In the data rows, zero lies at 7.5, halfway between 7 and 8.
Here are some numbered points:
[10  8  5 10  6  9  4  4  6  7  4  4  5  6  8  7  6  9  7  7 11  8  6 11] 0
[ 8  7  7  7  7  9  7  6  6  6  8  8  9  8  8 10 11  7  8  8  8  8  9  7] 1
[10 10  7  4  9  7  8  8 11  7  6  8  5  3  7 11 12  7  7  8  7  7  5  8] 2
[ 9  8  6 11  6 11  7  6  7  7  4  9  8 10  4  6 10  9  8  4  9  7 11  8] 3
[ 5  8 10  4 10  4 10 11  5 10  5  8  7  6 13  9  3  9  7  9  6 13  8  5] 4
[ 7  6  8  8  8  3  6  7 10 10  7  6  5  7 11  8  0 10 10  9  9 10 10  8] 5
[ 8 10  8  8  7  7 10  8 12  9  9  7  9  8  8  7 12  8  8  9  8  5  6  6] 6
[ 9  9 10  8  8 13 10  9  8  7 12  7  9 13  9  3  6  8 10  8  5  5  5  8] 7
[ 6  9  7  8  8  7  8  7  6  7  5  5  8  7  6  7  8  9  9  7  9 10  7 11] 8
[ 6  7  5 12  6  5  5  6 11  9  8  4  7  8  4  7  9  9  8  8 10  6 10  7] 9
[ 8  8  8 11  7  6  8  7  7 11  5  8  7  8 10  4  5 10  8  6 10  9  8  7] 10
[ 8  6  8  8  7 10  7  9  4  6 11  9  9  8  6  6  8  6  6  7  5  5  8  7] 11
[ 7  4  9  6  7  7  8 11  7  8  9 10  7 10  7  8  3  6  5  8  4  6  9  5] 12
[10  6  3  6  8  8  3  4 10  6  1  4  0  5  7 13  2 10  9  7 10 12 12 10] 13
[ 9 11  5  6  8  9  9  6 11  7  2  6  4  6  6 10 13  9  8  7  9 10  8  9] 14
[ 6  6 10  7  8  4  9 10  6  9  9 12 11  8  7  6  8  7  6  7  7  6  8  5] 15
[10  7  6  9  7  8  6  9  7  8  4  8  5  6  8  7  6  7  4  6  7  8  7  7] 16
[ 9 11  6  9  7 11 10  9  8  7  4  7  7  8  6  5 13  7  6  6  8  6  6  9] 17
[ 5  7  9  5  8  5 10 10 11 10  5  9  7 11  7  8  5  9  7  8  7  7  9  7] 18
[ 2  7 10  7  6  4  9  7  3  8 12  6 13  9 10  7  8  5  8  8  7  9  7  6] 19
[ 7  6  7  9  8  5  6  7  9 10  5  6  5  7  9  7  2 10  8  9  9 10 10  7] 20
[ 9  5  8  6 10  6  7 12  6  9  2 13  5  6  4  7  2  8  3  6  6  6  9  8] 21
[10  8  7 11  5 11  8  6  5  6  7  9 10  8  6  6 13  7  6  6  9  7  8  7] 22
[ 8  9  6 10  9  9  6  6  5  6  5  7  7  7  7  7  9 10 10  6  8 10 11  9] 23
[ 7  7  9  6  8  8  7  8  7  6 12  7  9  9  9  7  6  7  9  9  6  6  6  7] 24
[ 6  7 10  5 10  5 10 11  5  9  6  8  8  7 13  8  3  8  7  8  6 12  8  6] 25
[ 9  8 12  7 10  7  6  8  5  7 11 12 10  5  9  6  6  8  8  8  6  3  4  8] 26
[ 7  6 10  7  8  9  7  9  7  5 15  7  9 11 10  6  5  6  9  9  4  6  5  7] 27
[ 8  7  7  7  6  8  8  8  9  9  8  5  5  9 11  8  4  8  8  8  8 11  9  5] 28
[ 6  9  6  8  7  9 10  5  8  7  7  4  8  9  9  9 11  7  8  7  9 12  8  6] 29
[ 9  6  2  8  6  6  6  6  8 10  0 10  1  3  5 12  7 10  5  5 12 13 14  7] 30
[11 11  8 10  6 13  8  8  6  6 10  6 10  8  8  3 12  5  8  6  7  4  3  9] 31
[ 6  8  8  8  8  8  7  4  3  6  5  7 10  6  8  8  8  8  9  6 10 11  9  9] 32
[ 7  9  7  8  8  8  9  8  9  7  9  7  8  8  7  7 11  7  8  7  7  6  6  8] 33
[ 7  7  7  8  6  8 10  9  6  8  6 10  9  9  7  8  9  7  4  6  6  8 10  5] 34
[ 9  9  9 11  7 11  9  4  9  6 10  9 10 11  6  5 12  8 11  7  8  5  6  9] 35
New points follow, each followed by the numbers of its two nearest points above by angle, nearest first.
[10 11  5  7  9  9  9  6 10  7  2  6  5  6  5  9 12  9  8  6  9 10  7  9] 14 17
[ 7  4  9  5  7  7  7 11  6  7  9 10  7 10  7  9  3  6  5  8  5  7  9  4] 12 21
[ 7  9  8  7 10  7  7  7  9  7  6  7  7  7  7  7  7  9  9  8  8  8  7 10] 8 14
[ 7  5  7  8  6 11  9  9  5  6  7 11 10 11  5  8  9  6  5  6  6  7 12  4] 34 11
[ 5 11  6  8  9  7  8  6  6  7  4  4  8  7  7  7  9 10 10  7  9 11  7 12] 8 23
[ 9  6  4  8  7  6  7  7  8  9  0  9  3  5  5 10  7  9  5  5 11 11 13  7] 30 13
[ 8  8  8 10  6  6  8  7  8 10  5  8  7  8  9  5  5 10  8  7  9  8  9  7] 10 20
[10 11  8  6  9  6  8  9  8 10  4  8  6  2 10  7  9  8  6  8  8  8  3  8] 2 16
[ 9  9  6 10  6 12  8  6  4  6  6  9 10  8  7  6 13  7  6  5  8  7  9  6] 22 3
[ 9  8  9  9  9  5  3  4  7  8  7  7  7  3  7  6  6 10 10  8 11  5  6 10] 0 26
[ 5  7 11  5  8  5 11 10 11 11  5  9  7 12  7  8  4  9  7  9  7  7  9  6] 18 12
[ 7  8  6  9  7  7 10 10  8  8  5  9  8  7  6  8 11  8  6  6  7  8 11  5] 34 3
[ 6  3  8  3  8  5  6  8  6  6  9 11  7  7  6 11  4  5  5  7  7  8  9  6] 12 21
[ 6  7  4  9  7  8  8  8  7  7  7  5  7  9  6  8  9  6  6  7  8 10 10  7] 29 9
[ 8 10  8  8  6  7 10  8 11  9  9  6  8  8  8  8 11  8  8  9  8  6  5  6] 6 33
[10  9  6  8  8 14  9  8  2  3  6 12 11  7  5  6 15  5  5  4  5  6  9  6] 22 11
[ 8  9  6  8  7  5  6  8  7  9  6  7  7  2  7  7 10  7  6  7  9  6  3  8] 2 16
[ 6  3  8  4  7  5  6  7  7  7  9 10  7  7  6 11  4  6  5  8  7  7  9  7] 12 21
[10  9  7  4 11  9  6  6  8  3  9  7  6  4  5  9 10  6 10  8  5  7  5 11] 2 14
[10  9  5 11  5 12  8  5  5  6  6  9  9  8  6  6 13  7  6  5  9  7  9  7] 22 3
[ 7  7  7  8  6  8  8  8  8  9  8  5  5 10 12  8  4  8  7  9  7 12  8  6] 28 5
[ 7  9  8  7  8  8  9  8  9  7  9  7  8  7  7  8 10  7  8  7  7  7  6  8] 33 6
[ 7  5  5  8  5  7  8  7 13  8  9  5  5 12  8 10  5  8  8  9  9  9 11  5] 28 5
[ 6  6 10  7  7  5  9 11  7  9  9 12 10  8  7  7  8  7  5  7  7  6  9  5] 15 12
[ 5  7  7  6  7  9  9  5  6  6  7  6  9 11  9 10  8  7  9  8  8 13 11  6] 29 1
[ 6  9  6  7  6  9  9  6  7  7  7  4  8  8  9  9 11  7  8  7  8 10  8  7] 29 1
[ 7  5  6  8  6  7  8  8 12  8  9  6  5 11  8  9  6  8  8  8  8  9 11  5] 28 5
